In the rows, zero is written as 128.
One turn sends every row of this set to another row. A few are shown first. Where does it send the rows asked after them?
q_23: [132 118 108  91 134 139 168 128 140 115 139 103  95 165]
q_231: [122 135 127 127 148 131 133 133 147 130 145 110 108 164]
q_273: [152 117 115 104 111 156 136 122 115 109 125 135 110 120]
q_162: [128 145 121  86 137 135 145  99 166 113 141 128 109 108]
q_388: [117 141 136 102 106 128 136 146 116 112 161 138  95 138]
q_402: [144 137 117 110 110 112 142 140 136 156 151 116 112 142]
q_32: [136 157 149 102 115 157 149 107 135 117 145 117 125 116]
q_860: [141 120  94  96 145 140 146 130 152 103 131  92 117 115]
q_92: [105 122 122  83 115 163 119 121 138 121 129 109  92 109]
q_626: [146 137 109 109 103 143 131 108 122  99 161  96  92 129]
q_989: [109 121 116  97 120 110 118 124 154 135 144 114  85 117]
q_955: [132 145 117  64 133 138 166 129 132 138 143 115 124 136]
q_568: [123 128 149 107 151 124 161 115 152 104 134 119 115 144]
q_267: [122 127 122  84 103 140 156 133 106 135 140  84 111 126]
q_407: [117 134 126 102 150 139 116 125 115 116 137  89 130 114]
q_946: [121 128 131 108 123 100 150 122 135  94 156  96 104 111]
q_534: [131 126 162  82 117 137 118 142 128 111 147  99 117 134]
q_493: [142 128 129 133 108 137 121 125 145 137 135  96 116 114]
q_544: [137 141 115  95 139 162 126 157 140 124 139 130 122 141]
q_682: [102 118 114 109 137 132 145 118 131 112 134 134  80 147]

q_273 goes to q_407
q_989 goes to q_402
q_493 goes to q_267
Now these:
q_231 goes to q_23
q_544 goes to q_860

One turn sends every row of this set to another row. A few are shown first. Where does it send the rows asked after them?
q_809: [124 154 156 103 109 155 124 152  94 116 140 155 126 133 161 106 115 138
 133 132 113 106 129 139 105 102 131  90 168 128 122  91]
q_30: [143 154 146 146 138 126 127 129 130 105 130 145 117 135 127 151 101 140
 159 154 146 145 108 142 134 100 129 114 124 150 137  88]
q_628: [130 160 145 119 136 115 121 114 132 125 128 132 125 101 113 114 122 115
 100 142 172 105 113 148 128 118 157 131 149 132 150 114]
q_340: [130 149 137 104 113 148 112 146 106 106 136 139 113 130 119 122 105 125
 167 146 120 100 142 146 118  89 159  92 152 125 122 112]
q_484: [ 83 165 158 123  97 121 133 144  92 119 132 146 135 117 142 107 109 123
 144 141 130 101 127 125 112  87 150  79 160 107 127 110]
q_638: [159 151 132 161  99 106 114 126 102 108 138 146 110 105 117 133 143 127
 117 130 132 111 104 141 121  96 111 119 152 122 133 118]
q_962: [153 146 162 161 103 102 142 118 106 113 133 147 126 105 118 120 117 127
 129 143 129 124 121 141  82  98 131 127 158 125 121 135]
q_599: [135 141 122 139 132 110 121 125 125 120 129 127 116  96 110 121 147 118
 108 140 152 108 109 165 139 107 118 124 153 120 140 111]
q_300: [117 136 142 130 107 119 121 158  83 127 148 130 122 104 116 111 122 102
 159 157 123 101 116 131 113  85 147  79 140 112 134 104]
q_327: [119 164 153 141 109 122 152 123 137 105 127 160 124 141 135 139 104 144
 164 126 164 111 104 121 110  84 150 116 132 125 142  92]
q_139: [120 148 167 149 106 114 157 121 121 136 128 137 140 100 145 107 132 140
 113 140 132 118 120 135  89  92 133 148 155 114 140 130]
q_833: [112 152 146 124 128 114 112 161  80 125 146 142 124 114 129 121 117 108
 135 150 136  99 119 135 140  94 142  70 143 106 141 100]
q_806: [132 151 170  89 135 142 131 156  99 121 149 152 124 140 149 116 103 128
 140 151 135 102 123 137 101 103 154  99 151 121 128  93]
q_96: [127 117 139 144  98 140 145 136 121 121 132 141 141 108 113 111 131 120
 162 162 135 145  94 155 115 104 130 121 114 147 150 110]
q_192: [154 143 167 164  96 102 139 123 103 112 130 151 126 105 115 120 122 129
 127 146 136 120 118 136  86  97 128 132 148 121 123 129]
q_465: [126 159 147 153 105 152 133 117 115 121 123 153 128 120 155 127 105 157
 149 140 113 150 114 135 119  93 123 131 130 156 149  87]
q_859: [ 94 145 147 111 120 138 122 147  81 135 144 144 132 108 134 101 117 107
 114 150 140  98 110 144 130 101 140  81 147 110 141  84]
q_451: [121 152 144 154 131 139 128 136 113 130 119 162 136 110 166 120 121 132
 127 135 143 126 121 145 159 107 108 116 143 139 162  78]
q_604: [164 152 130 162 105 109 114 120  98 111 142 146 108 101 115 132 136 128
 119 131 127 115 107 146 118  98 119 116 157 128 133 123]
q_168: [134 132 136 145 120 137 143 134 133 120 129 129 127 121 131 129 121 143
 163 154 119 157 102 146 107  95 118 122 120 155 141  94]
q_837: [130 158 138 141 128 151 119 119 124 123 132 147 120 123 148 131 112 137
 134 139 134 142 105 146 150 107 118 122 129 160 153  68]
q_711: [110 121 153 127 109 146 155 128 136 127 133 147 149 120 121  99 129 122
 135 142 152 136  89 153 113 117 133 116 116 148 150  90]
q_432: [ 87 153 153 102 106 126 137 147 100 127 137 137 132 114 131  95 116 109
 134 143 146  95 108 127 103  96 153  83 151 114 134  87]
q_217: [112 143 146 122 132 143 147 123 153 128 130 129 131 126 137 116 120 138
 146 140 137 143  98 147 117 109 131 125 121 159 150  77]
q_658: [116 177 160 130 103 119 134 112 127 132 136 141 130 105 148 110 132 136
 101 125 151 101 108 123 118 105 154 147 150 124 159 117]
q_808: [121 177 159 123 108 124 135 109 125 132 138 141 131 105 148 113 121 131
  92 127 152 105 110 124 113 105 157 143 155 129 158 117]
q_229: [125 135 150  85 137 150 126 163 104 134 154 133 129 122 145 107 120 118
 140 160 116 110 123 151 118 103 150 105 140 125 146 105]
q_887: [123 152 161 142 105 116 158 117 123 135 133 134 137  98 149 108 127 135
 110 134 127 120 119 134  83  91 134 144 160 121 140 131]
q_536: [130 155 134 102 121 154 102 155  95 123 143 140 117 117 146 116 115 123
 149 148 106 102 140 143 139  94 150 103 147 130 150 107]
q_141: [ 95 142 147 136  89 137 128 142  75 128 141 141 133 101 132 103 116 116
 148 154 112 109 126 138 115  82 143  86 154 110 129 111]
q_67: [127 161 151 125 125 114 122 112 132 119 127 138 123 101 108 110 126 114
 106 143 174 100 110 146 132 120 154 138 146 130 150 108]
q_680: [117 166 164 139 129 132 145 116 141 112 122 150 128 139 139 133  92 154
 156 140 143 140 115 134 115 100 146 125 126 149 143  91]
q_925: [146 154 142 147 127 113 136 137 124 109 142 151 117 133 130 153 112 131
 169 146 167 114  98 126 134  88 144 112 126 126 149  93]
q_933: [143 142 115 138 135 113 118 125 122 124 133 123 113  94 110 123 145 120
 107 136 147 111 107 161 133 106 124 119 156 127 144 113]
q_142: [114 156 138 165 103 141 135 129 109 120 104 165 137 105 161 118 114 144
 149 135 122 133 131 141 139  91 109 122 147 135 154  99]
q_940: [117 132 139 100 106 157 130 150 110 112 136 135 128 129 130 102 122 131
 151 139 108 113 130 156 100  97 137  86 160 129 113 108]

q_962 goes to q_887
q_30 goes to q_168
Now these:
q_940 goes to q_809
q_859 goes to q_833
q_192 goes to q_139
q_451 goes to q_925

One turn sends every row of this set to another row. A few are shown first. Where does it send the rows asked after them?
q_373: [140 113 107 149 137 152 127 175 123 100 136 134 119 113 128 133 118 100
 159 108 142 134 128 128 105 123 108 142 128 121 145 141 112 125 145 144
 135 115 125 116 128 129 131 132 163 153 140 122 123 105 133 100]
q_50: [141 106 106 105 120 151 105 141 144 106 118 128 139 130 113 140 126 108
 150 117 115 117 139 134 117 136 119 124 124 162  97 112 118 122 135 138
 123 124 115 115 128 120 137 126 158 146 114 123 127 139 159 127]
q_995: [123 144 134 163 135 151 123 108 106 137 120 132 127 110 126 143 135 126
 145 124 115 141 138 123 119 134 140 127 139 142 156 142 143 151 147 114
 144 121  96 137 160 135 138 140 116 159 145 145 111 133 118 118]
q_782: [130 124 154 148 137 131 144 162  93 115 109 123 116 144 116 126 158 111
 160 125 155 125 114 125 133  99 124 152 143 122 144 144 133 136 110 124
 127 116 117 114 105 129 119 157 109 152 137 129 145 123 128 108]
q_454: [112 136 154 126 110 109 132 142 148 119 115  93 109 122 148 138 117 122
 128 128 114 141 133 154 140 149 119 119 128 115 129 119 104 132 155 116
 131 114 123 135 142 113 143 142 115 197 132 151 145 122 143 106]
q_673: [124 163 129 128 100 123 131 131 142 130 108 127 115 140 125 140 150 126
 126 134 136 131 159 119 133 105 135 152 159 154 118 134 121 143 116 122
 129 128 158 116 162 132 122 164 134 168 121 125 134 129 133 120]
q_999: [ 99 113 155 130 147 128  89 128 133 144 131 114 132 153 122 146 133 112
 143 149 105  98 106 147 130 143 138 108 118 155 121 144 129 157 142 130
 135 119 106 116 124 133 147 119 122 158 121 135 158 128 134 124]
q_881: [130 119 144 138 104 131 142 156 132 115  89 115 108 136 116 150 155 131
 138 139 120 138 129 149 122 116 144 157 146 116 131 138 140 139 157 111
 125 137 146 135 164 107 128 155 126 147 115 152 140 145 112  99]
q_278: [108 101 152 125 138 101 120 139 162 114 136 129 111 166 128 127 119 118
 126 126 134 104 100 153 129 143 126 119 110 126 106 150 119 125 140 145
 123 142 144 125 111 106 126 118 134 156 125 151 156 112 138 107]
q_529: [117 126 126 180 161 125 110 127 158 108 123 136 145 128 130 139 112  89
 148 144 134 127 126 142 109 131 135 130 126 136  82 140 131 130 148 123
 130 126 149 113 119 130 117 142 155 149 130 139 120 115 120 104]
q_821: [134 142 115 128 125 121  98 124 128 123 140 127 123 153 120 125 123  99
 127 112 155 114 143 138 139 133 125 111 116 149 121 133 100 131 105 125
 141  99 103 115 123 148 104 139 141 155 140 122 124 110 145 137]
q_738: [129 127 164 115 105 111 146 117 156 133 138 117 109 138 143 120 141 153
 108 114 139 129 124 129 126 125 122 148 144 125 120 152 152 121 138 158
 141 135 132 131 124 132 145 114 139 148 117 124 131 123 150  98]
q_624: [102 135 150 145 129 104 143 104 158 104 123 115 138 154 126 145 140 126
 105 128 122 133 145 148 149 122 136 142 126 139 111 145 156 121 109 108
 157 132 124 116 117 120 141 119 101 141 119 132 127 136 127 120]
q_598: [136 122 160 134 121 166 128 147 128 130  98 140 132 124 131 135 147 111
 129 134 129 136 109 157 106 124 147 141 107 135 150 179 140 128 129 130
 111 142 106 121 156 133 119 133 141 134 141 144 117 140 121 129]
q_583: [143 130 132 137 153 134 147 141 137  98 157 138 151 114 157 122 122 120
 140 118 122 157 127 148 121 114 121 145 104 112 143 154 132 124 121 125
 152 109 123 117 118 140 136 131 130 151 145 126 107 120 122 139]

q_821 goes to q_995
q_583 goes to q_673
Now these:
q_373 goes to q_881
q_454 goes to q_529
q_50 goes to q_598

